Each row of Z is roughly a mix of the hidden directions of one of 3 groups.
Z, 94 rows:
[[ 0.77  2.16  2.70  4.01 -3.05  3.93 -2.33  1.18  1.83 -1.21]
 [-0.83  3.43  0.73  2.75 -1.67 -0.60 -6.04 -0.53  0.50  2.09]
 [-0.12  1.84 -2.64  1.93  2.22  5.88 -1.00 -2.96 -0.61  1.14]
 [ 0.04 -3.73 -0.26  0.06  2.99 -0.36  3.22 -2.58 -4.18 -2.73]
 [ 3.63 -5.14 -1.22  0.68 -1.42  0.60  3.35  2.53  1.79 -0.43]
 [ 6.20 -3.19 -0.18  2.37 -1.04 -1.81 -1.64 -1.36 -1.00  0.97]
 [-2.07  1.85 -1.04 -3.33  3.93 -0.67  0.71 -2.69 -3.10 -3.45]
 [ 1.62 -1.04 -3.87  2.41  3.25 -1.65 -3.62  2.46 -2.84 -0.08]
 [-1.44  0.29 -4.31  4.16 -1.00  3.45  0.97  1.65  2.82 -1.55]
 [ 2.03 -0.99 -4.51  2.80 -0.52 -3.85  1.80 -1.53 -1.87  2.75]
 [ 0.78 -1.90 -5.68  1.89 -0.53  1.58 -1.42  3.89  1.80 -1.34]
 [ 0.95  0.48  2.23  5.59 -4.52  1.48 -1.06  1.89  0.54  0.16]
 [-0.46 -0.31 -0.13  4.42 -1.31 -0.93 -0.64 -4.19 -4.32 -2.43]
 [ 0.07 -0.25 -0.35  3.53 -3.40 -1.89 -5.49 -1.59 -2.12  0.32]
 [-0.38 -2.84 -4.04 -1.51  3.38 -1.84  0.43 -0.87 -4.34 -1.93]
 [ 1.18 -4.44  1.64 -1.01 -1.72  2.30  2.93 -0.89  3.20  3.51]
 [ 3.42  3.91  0.86 -1.16  0.05  1.70  3.67 -2.18 -3.65  1.22]
 [ 0.02  2.25 -3.28 -1.26 -1.96 -3.26 -2.41 -4.18 -0.92  2.99]
 [ 1.41 -0.04  0.45  1.30 -3.07 -6.74  1.96 -0.05 -0.63 -1.41]
 [-0.07 -2.73  0.85 -4.13  2.29  1.10 -2.54  3.25  0.30 -4.03]
 [-0.41  3.22 -1.10  1.90  3.57  5.29 -2.41  1.77 -0.08 -0.19]
 [-1.31 -2.17  3.78  1.42 -1.79 -0.25 -2.34 -5.50 -1.80 -0.23]
 [ 2.17  0.41 -3.30  3.22 -0.37 -1.07 -1.83 -2.75 -2.10 -4.72]
 [ 0.58 -1.84  1.37 -4.88  1.14 -0.08  4.98  0.83  2.96  0.17]
 [ 0.11  3.95 -2.69  1.36  4.10  3.20 -3.33  0.97 -0.74  0.81]
 [ 0.82 -2.88  2.66 -2.07  1.31  1.51  5.72 -2.81  0.04  0.30]
 [-1.01  1.63  2.19 -1.46 -1.59 -6.84  1.84 -0.39 -0.77 -1.02]
 [ 2.31  1.14  2.14 -1.98  1.93 -1.78  6.49  0.16  0.79  0.43]
 [-2.64 -3.44  1.33  2.49 -2.63  3.47 -2.69  1.43  0.94 -3.01]
 [ 0.86  3.55 -2.89 -1.49  2.00 -3.33 -2.79 -4.20  0.25 -0.74]
 [ 0.00 -1.24 -1.70 -1.05  0.52 -1.65 -6.20  1.84 -3.28  1.96]
 [ 1.67 -0.92 -3.63 -0.05  1.49  2.31  5.50  2.63  1.55 -1.06]
 [ 2.18  1.75 -2.90  1.24  0.03 -3.93  1.57 -3.68 -1.71 -3.59]
 [ 2.85  1.11 -4.56  4.57  1.05 -0.50 -0.57 -2.44 -1.28 -2.17]
 [-1.82  0.89  3.10 -0.43 -1.28  1.62  4.94  0.04  1.80  4.38]
 [-3.00  5.56 -1.86  0.21  2.34  0.35 -0.89  3.30  1.43 -1.52]
 [ 1.78  2.48 -0.38 -4.08  0.35  1.59  0.97  3.73  4.63 -0.17]
 [-1.80 -1.74  0.67  3.23 -0.52  2.95 -3.42  2.95 -3.85 -1.91]
 [-0.08  0.27  1.78 -1.84  1.19  6.37  2.30  0.31  3.24  0.75]
 [-1.91 -2.47  0.88 -5.92  2.88 -0.86  2.79  1.41  0.18  0.80]
 [-2.58  0.58 -0.23  1.43  0.45 -2.10 -4.98  0.70 -4.74 -1.89]
 [-0.22 -2.84  2.10 -2.66 -1.83 -4.05  4.41  0.81  0.00  2.36]
 [ 1.08 -3.23 -2.00  1.93 -1.01  0.26 -3.34  2.16  1.17  5.24]
 [-0.40  2.28  3.96 -4.13  0.59  1.09  2.10  0.18  2.96 -3.48]
 [ 0.52  2.98  1.40 -0.45  0.26  3.16 -5.66  0.10  3.07 -1.50]
 [ 0.65 -1.59 -2.50 -1.16 -0.76  3.78 -0.32  2.83  5.49 -1.17]
 [-1.36 -1.23  5.30 -1.98 -1.53 -0.36 -3.02 -3.06  1.26  2.65]
 [-1.74 -0.28  0.91  4.98 -1.55  4.40 -2.05  1.63 -2.57  1.06]
 [-0.63 -0.41  4.15 -3.96  0.21  1.26  2.13  3.49 -3.53  0.84]
 [-0.19  3.25 -0.73 -1.67 -1.75 -2.41  1.29 -5.50  3.21  0.11]
 [-2.84 -0.28  2.89 -3.10  1.53  2.17  5.50  0.51 -0.94 -0.64]
 [-3.05  1.06  3.16 -2.53  2.01  1.47  2.12  2.05  4.83 -0.07]
 [ 2.32  3.05 -1.57  0.88  0.95 -1.94  4.68 -3.70  0.92 -2.45]
 [-4.47  1.71  0.03 -1.98  4.27  2.35  0.54  1.54  2.70 -2.11]
 [ 0.66  1.43 -0.96  2.11 -2.10 -5.36 -4.69 -0.46 -0.24  1.34]
 [ 4.03 -1.10 -2.15  1.13  0.33  5.31  0.14 -0.44  3.48 -1.05]
 [-1.51  1.95  2.62 -1.84  1.27  6.14  0.44 -0.01  2.79  1.20]
 [-0.56 -0.22  4.22 -2.15 -3.55  3.88 -3.00 -1.19  1.20  1.67]
 [-1.16 -2.81 -0.86 -0.99  1.42 -2.60 -2.05  2.09 -4.47 -4.08]
 [-3.42 -0.26  3.17 -0.31 -1.60  2.25 -3.68 -1.59  4.23  1.27]
 [ 3.85 -1.32  1.32  0.39  2.06  0.64 -0.85  2.56 -4.71 -3.52]
 [ 1.64  4.11  1.61  0.51 -2.62 -1.45 -3.75 -2.48 -1.62 -3.29]
 [-0.16 -0.91 -1.51  0.88 -3.22 -0.31 -4.14 -1.95 -4.19 -3.49]
 [-4.94 -2.27  0.56  1.01 -1.53  2.94 -3.65  2.22  2.18 -0.43]
 [-2.71 -1.91  3.59 -1.91 -0.76  3.37 -3.77  3.30  0.52  0.38]
 [ 2.09 -3.18  1.11  0.00 -2.30  0.45 -2.46  1.11 -1.95  5.72]
 [-1.34  0.47  4.92  1.17 -2.02  4.35  0.56  3.02  0.71 -2.13]
 [ 1.74  2.95  1.98 -4.34 -0.56 -1.92  2.96 -2.71  0.28  3.23]
 [ 2.76 -0.15  3.83 -3.25  3.15  1.01 -0.56  3.89 -2.17  1.07]
 [ 0.11  0.90 -2.52  5.26 -0.43 -1.27  2.38 -1.41 -4.48 -0.82]
 [ 1.96 -2.08  1.70  0.01 -2.38 -1.12  6.14 -0.21 -1.56  2.62]
 [-0.88  0.11 -1.94  5.91 -0.97 -0.89  1.06 -2.30 -4.13 -0.54]
 [-2.85 -0.34  1.31 -1.10  0.54  1.91  1.15  2.09  4.62  4.79]
 [ 1.64  1.02  3.18 -0.69 -3.48  1.94  2.62 -1.36  3.98  3.20]
 [-1.21 -0.54 -0.42  1.19 -2.07 -1.43 -7.33  0.76  0.20  0.97]
 [ 1.44  4.34  0.44  1.24 -2.67  1.31  4.05  0.84  2.98  2.75]
 [ 3.32 -2.86 -1.64  3.66 -3.85 -1.55 -0.91 -1.45 -2.83  1.27]
 [ 0.22 -4.07 -0.94  3.12 -0.14 -1.02  1.96  2.64 -3.08 -4.05]
 [ 0.72 -0.18 -0.13  3.91 -5.35  0.39 -3.86 -1.53  1.12  1.37]
 [-0.53  0.64 -2.13  4.09 -2.90 -1.71 -5.36  0.69 -1.28  0.95]
 [ 1.52 -0.12  3.95 -0.84 -1.38  1.31  5.16 -3.66  0.82  1.43]
 [-1.46 -0.74  2.64 -1.77 -0.55 -2.24 -6.67 -0.58 -0.40  1.42]
 [ 0.29  1.07 -5.89  2.52  0.15 -2.65 -1.89 -1.90 -2.67  1.20]
 [-2.57 -0.76  0.64  2.84  0.19  2.53 -2.86  1.86 -4.89 -2.71]
 [ 0.40  2.99  2.51 -5.45  2.26  0.83  2.04  1.30  2.74 -0.88]
 [ 0.81 -3.56  0.17 -1.91 -0.11 -0.50  6.64  1.09  0.93  1.29]
 [ 1.32 -2.03 -4.65  4.31 -1.16 -2.69  1.75 -1.13 -1.93  1.51]
 [-2.81  3.07 -1.11  0.15  1.86  3.36  3.18  2.13  4.06 -0.67]
 [-5.00  2.51 -1.43 -1.38 -0.04  1.84 -5.06  0.09 -0.15 -0.86]
 [-0.60  0.17 -1.14  5.41 -0.77 -0.13  4.13 -2.38 -3.19  0.79]
 [ 2.84  1.94 -4.09  1.62  0.46 -1.73 -2.79 -2.66 -3.79 -1.18]
 [ 2.70  0.85 -3.01  4.66 -0.76  0.83  1.82 -3.02 -1.79 -3.06]
 [ 0.07  1.21 -3.52  2.56 -0.27 -2.83  4.61 -3.25  2.13 -0.41]
 [-4.03 -0.40 -2.01 -0.61  0.25 -2.05 -5.39  0.14  2.21 -2.45]]
Here is one row of each group, with its name. Which group are the others in?
[-3.29  4.61 -0.89  3.53 -0.10  2.83  2.07 -0.24  2.32 -1.39]  (58)
[ 0.56  0.97 -3.24  1.49  0.98  1.45 -5.28  0.82 -3.99  1.87]  (87)
[ 4.27  2.91 -1.28  0.96 -1.30  0.11  0.86 -3.21  4.80 -0.17]  (73)

[-3.26  0.97  1.68 -1.64 -4.78  1.72 -0.95 -3.57  2.74  0.99]  (87)
[-1.22 -0.15 -2.66 -0.03  0.15 -4.20  4.10 -0.49  1.57  4.39]  (87)
[ 1.33  2.04 -0.85  5.27 -3.86 -1.03  1.67 -1.10 -1.62  2.83]  (58)
[-1.30 -1.89 -3.66 -1.58  2.87 -3.77 -2.17 -0.72 -4.01  0.35]  (73)
[ 3.25 -1.76  3.06 -3.31 -1.34 -3.91  3.11 -0.57 -2.00  0.06]  (87)
[-0.67  0.53 -2.49  4.19 -2.85 -1.47 -5.13  1.10 -0.92  1.35]  (58)
[-0.05 -1.24 -2.55 -3.95  3.35 -0.29 -1.92  4.88  1.34 -0.83]  (58)
[ 2.71 -1.01 -0.22  1.67 -4.03 -2.06 -5.15 -1.51 -2.07 -0.53]  (58)
[-2.74 -0.44  3.90 -2.71  0.72  2.94  4.72  1.65 -0.16 -0.73]  (73)
